In the data rows, the value 128 means zero.
How far apart are the two rows of each pair, measured in a hidden way? 0 means very close, and 20 very far. Two or three weighted sums of its numbers give each row a place; it is the straight-line distance between the places.
[128 118 114 163 106 143  96 100 136  97 119 109 131 133]
[117 138 108 122 140 140  98 112 149 122  99 115 153 109] 6
[157  92 100 134 144 168 154 133 152 164 155 132 127 151]
[132 106 109 151 103 139 128  97 118 116 130 117 111 142] 5
[157  95  98 138 131 136 127  96 140 139  99 123 118 147]
[ 95 136 114 124 137 192 125 148 188 120 167 138 172  83] 16
[119 125  93 130 141 158 114 127 160 121 130 126 155 110]
[ 76 158 142  88 125 140 124 121 151 109 114 147 141  72] 4
[102 150 169 130  97 144 125 137 137  94 156 136 143 110]
[119 140 143 102 113 151 166 134 176 132 106 153 124 105] 11
[139 132 130 141 136  93 105 133  84 126 137 112 113 161]
[156 131 142 142 109 121 137 127 130 117 113 126 128 153] 5
[117 166 113  89 151 106  90 133 132 114  94 121 152 115]
[141 101 113 155 139 183 136 145 177 145 160 132 142 134] 7
[ 83 126 144  94 136 119 127 136 130 118 121 146  93  87]
[125 130 134 142 111 125 142 141 115 104 152 154 128 139] 12
[120 167 143 111 119  90  92  99  94  87  94 121 148 133]
[ 80 169 164  84 113  99 116 128 107  90 116 145 125  91] 8
[134 120  94 118 137 138 127 114 147 138 106 126 136 118]
[139 137 139  90 170 110 127 120  94 184 134 109 128 147] 10
[132 126 130 122 128 140 146 138 170 136 103 143 114 115]
[143 138 129 174 132 143  90  99 134 113 113 103 170 144] 19
[108 139 156 102 122 117 162 136 129 137 121 151  98 107]
[142 123 148 123 141  70 125 144  71 146 134 121  86 157] 2
[107 145 171 128  88 120 118 121 115  74 129 134 150 110]
[103 140 182 102  96 130 148 114 121  90 128 155 129 113] 8
[168  95  80 143 141 148 158 135 155 172 128 128 107 153]
[140 117 120 178 111 124 127 151 104 105 172 134 131 154] 18
[116 137 107 115 134 136 105 100 146 112  91 128 147 109]
[159 100  99 145 155 126 121 117 129 163 115 110 114 153] 6
[100 145 151  97 127 109 142 136 123 126 119 140 104 103]
[151 106 109 151 116 142 123  93 124 134 119  98 120 150] 7
[ 95 133 159  85 138 116 143 111 133 133  97 154  98  99]
[119 143 109 122 133 139 101 104 146 116  96 117 154 111] 12
[139 141 138 121 138  86 116 144  82 144 142 108 110 153]
[ 93 142 137  92 135 127 119 114 133 126 108 121 113  96] 3
[148  95 120 154 121 153 136 106 151 132 117 129 131 136]
[163 101 102 149 149 121 123 117 124 156 109 111 120 157] 2
[132 107 102 117 160 116 139 187 105 179 188 117 119 118]
[125 137 127 121 115 152 129 131 122 121 173 119 159 132] 8
[133 119 123 165 127 125 123 159 108 127 174 135 115 149]
[136 137 145 118 139  86 126 146  82 142 142 117 111 150] 9
[109 139 168 116  97 114 130 125 121  70 120 157 146 111]
[148 120 141 130 125 128 146 136 146 126 112 142 124 137] 10
[130 126  96 132 138 140 100 116 140 122 114 113 154 123]
[ 97 137 107 126 139 196 117 151 188 121 170 133 175  86] 9
[122 123 146 100 134  86 145 147  91 140 131 143  83 135]
[180  92  97 156 142 107 136 127 109 161 118 115 103 173] 3
[149 125 181 153 138 114 150 108 109 155 111 138 110 162]
[118 150 126 108 142 128 120 158 113 160 173 100 143 119] 8
[ 99 149 153  91 114 107 147 133 116 113 116 150 108 105]
[115 137 100 118 145 148 103 118 154 128 110 117 148 107] 4
[128 138 120 109 140  72  83 115  85 104  85 119 118 133]
[177  86  78 154 147 134 147 133 143 175 122 116 104 165] 7
[114 131 146 136 129 105 114 153 101 116 151 133 115 129]
[138 122  92 121 139 126 116 113 136 137  99 119 139 126] 12
[114 144 172 133  98 147 138 137 139 108 154 134 136 124]
[139 106 118 149 137 169 129 135 167 146 148 122 133 132] 4
[143 118 141 107 139  92 174 156  96 177 143 137  80 142]
[152 101  96 135 114 163 151 101 163 137 108 121 134 129] 5
[ 73 148 146  85 118 135 130 114 147 100 107 151 128  75]
[ 86 162 172  88 118 123 139 112 135 106  97 156 123  94] 2
[129 133 167 141 135 123 160 128 129 155 127 145 101 138]
[131 147 108 110 135 105  94 105 113 112  89 117 154 128] 15
[126 107 107 139 107 149 142  97 131 116 131 132 113 135]
[146 134 134 121 154 103 130 154  98 183 155  97 123 143] 2
[149 131 128 124 152  99 132 155  92 177 155 101 117 147]
[ 92 132 119 129 129 186 131 152 180 117 169 145 156  85] 10
[143 125 120 142 117 105 125 112  87 124 134 114 119 156]
[153 120 111 173 138 135 109 119 128 117 124 121 154 154] 7
[ 88 136 117 127 133 202 127 157 186 121 185 133 180  77]
[116 138 115 119 133 140 107 101 146 121  94 124 151 108] 13
[146 100 110 153 135 169 130 130 163 146 142 119 135 138]
[117 132  93 126 142 148 100 124 156 117 119 120 150 107] 6
[113 143 145 113 114 143 159 146 170 113 118 158 134  96]
[151 128 178 159 137 107 142 114 105 150 115 133 115 162] 8
[142 116 122 143 107 115 136 101  96 116 122 123 112 156]
[123 142 164 135  94 150 150 146 138 112 164 139 134 131] 11
[112 155 159 103 133 126 163 142 133 142 133 157 126 112]
[144 110 120 152 103 116 129  89  95 115 119 115 111 159] 6
[100 144 179 109  95 132 136 113 126  84 125 149 136 109]
[112 163 163 116 119  94 123 133 100 100 121 138 128 126] 4
[119 113  93 125 152 168 113 132 161 144 143 120 143 108]
[157 112 100 142 144 119 115 122 119 150 118 112 121 150] 3
[150 105 108 138 127 138 122 105 151 126  95 127 118 146]
[143 110 114 170 107 142 100  95 130 115 118  90 136 139] 10
[118 127  84 120 142 150 107 131 154 122 125 124 148 109]
[175  99 100 151 146 107 135 128 106 162 122 111 105 173] 6
[134 130 146 134 111 131 148 137 144 136 123 126 105 131]
[139 111 122 162 135 182 125 141 170 147 165 115 151 136] 8
[133 133 144 118 118  82 135 142  86 127 134 129  97 143]
[125 122  90 141 142 162 102 136 158 129 144 115 163 117] 8
[115 119  98 128 153 163 104 132 161 142 139 113 154 103]
[158 142 135 164 145 127  99 114 115 138 127 101 171 160] 8
[140 120 146 100 128  96 186 146  99 166 136 149  85 137]
[124 116 123 166  97 141 109 101 131  92 125 112 124 133] 15
[171  95 101 150 121 107 114  96 105 127  98 105 123 166]
[152 140 130 174 141 134  91 107 125 134 121  94 179 149] 13
[131 119  83 115 142 141 127 122 148 145 115 123 136 117]
[158  98 118 145 118 137 132  86 136 130  96 122 130 148] 4
[128 127 161 141 104 143 152 154 133 119 171 140 118 138]
[149 120 145 125 142  69 122 136  71 145 127 116  99 161] 10
[159 117 102 145 139 118 117 118 119 147 112 107 126 153]
[105 144 164 110 137 125 156 143 133 147 134 155 113 107] 5
[109 146 136 110 144 145 148 130 156 135 118 150 123 117]
[106 131 152  99 126  99 141 136 107 132 122 137  93 109] 4
[ 90 144 111 130 141 208 111 158 185 130 194 120 190  83]
[122 127 121  96 131 113 175 164 125 151 144 157  91 121] 17
[122 138 128 138 141 103 100 156  99 126 155 119 112 143]
[ 94 137 140  84 151 119 120 127 133 134 108 130 113  98] 10
[143 130 148 118 138  77 122 136  76 147 129 117 103 155]
[149 108 118 149 118 133 119 104 147 115  93 126 120 147] 6
[126 117 120 108 160 119 142 175 107 178 180 119 119 120]
[130 138 113 103 148  72  81 114  86 113  85 117 123 134] 4
[105 149 179 113  95 124 129 110 123  79 117 148 149 111]
[152 115 122 132 124 104 110  92  93 113 103 110 130 157] 7
[142 133 176 149 136 113 148 115 113 156 117 134 103 155]
[103 120 136 112 120 127 161 141 138 141 133 145  98  91] 4
[120 124  97 110 140 126 108 100 138 125  90 122 133 111]
[116 145 135 104 111 146 165 156 165 128 126 149 128 103] 10
[111 156 155 114 112 123 134 121 115 107 130 144 139 124]
[117 122  94 122 142 149 109 116 152 125 116 121 145 107] 3
[108 135 147 103 129 117 162 145 130 138 130 153  96 103]
[174 101  81 145 144 139 152 134 141 168 127 121 118 161] 7
[128 129 116 112 151 121 131 166 102 178 181  98 127 123]
[134 125  89 116 136 134 125 117 143 134 106 126 139 121] 4
[116 114  96 123 157 164 110 134 161 146 137 122 144 107]
[108 136 167 134 110 148 133 142 141 107 155 136 128 119] 9
[169 110 135 167 127 135 134 154 114 140 175 113 136 176]
[139 123  94 115 165 125 134 172 113 184 175 104 130 127] 5
[146 106  96 142 109 162 134 110 167 127 113 113 137 125]
[116 134 161 124 106 149 150 151 142 114 167 145 126 123] 5
[114 132 133 105 119 118 170 154 126 142 144 148 102 107]
[111 135 166 131 106 147 138 147 137 111 162 138 126 120] 5
[ 73 147 137  85 123 136 140 140 154 108 126 156 125  66]
[141 124 175 144 141 114 154 115 112 161 116 143  97 152] 8
[133 121 124 178 101 137 135 157 113 103 187 138 137 147]
[152 125 127 134 143  94 143 155  85 173 158 109 111 147] 12
[137 124 155 134 107 119 128 119  95 106 148 128 145 143]
[172 119 141 184 140 106 126 129  89 156 145 107 137 177] 5
[148 118 141 112 136  90 170 147  88 177 141 131  86 146]
[123 127 165 130 139 122 162 136 128 158 126 151  95 127] 8
[128 122 128 148 114 129 142 137 111 115 160 145 127 137]
[182  91  94 152 151 111 139 126 117 173 112 118 103 174] 12
[169 134 134 171 138 115 121 131 100 138 140 111 153 175]
[164 110 104 133 124 114 119  88 112 124  94 111 132 161] 12
[137 124  85 122 137 121 112 118 129 131 108 118 138 124]
[106 128 100 107 137 143 115 113 153 127 104 132 134  95] 4
[150  95 100 137 134 156 138 119 159 142 119 130 118 142]
[123 114  95 131 151 164 112 127 160 138 136 122 153 110] 9
[ 97 141 150 104 114 121 150 131 133 122 117 146 105  95]
[127 118 151 143 108 149 159 166 140 125 180 142 114 135] 6
[177  98  97 162 136 110 136 124 112 157 116 109 109 170]
[143 135 130 127 156 105 120 153  94 182 160  88 128 138] 3
[142 115 115 137 124 111 131 113  96 128 133 121 107 158]
[161 120 132 126 143  87 147 144  88 178 137 117  95 160] 7
[127 138 156 113 120  82 134 139  85 123 121 132 100 138]
[141 124 129 137 120 104 124 117  90 123 129 120 114 158] 6
[148 133 126 179 136 140  93 104 130 121 115 103 163 149]
[138 122  92 135 139 138 112 119 145 138 115 114 141 125] 8
[124 119 157 139 110 153 156 159 144 125 171 142 117 131]
[136 132 131 168 124 141 110 107 133  98 118 129 166 136] 15
[118 161 141 118 117  90  94 102  98  81  88 125 141 132]
[166  99 100 169 141 162 123 128 150 147 147 109 148 157] 5
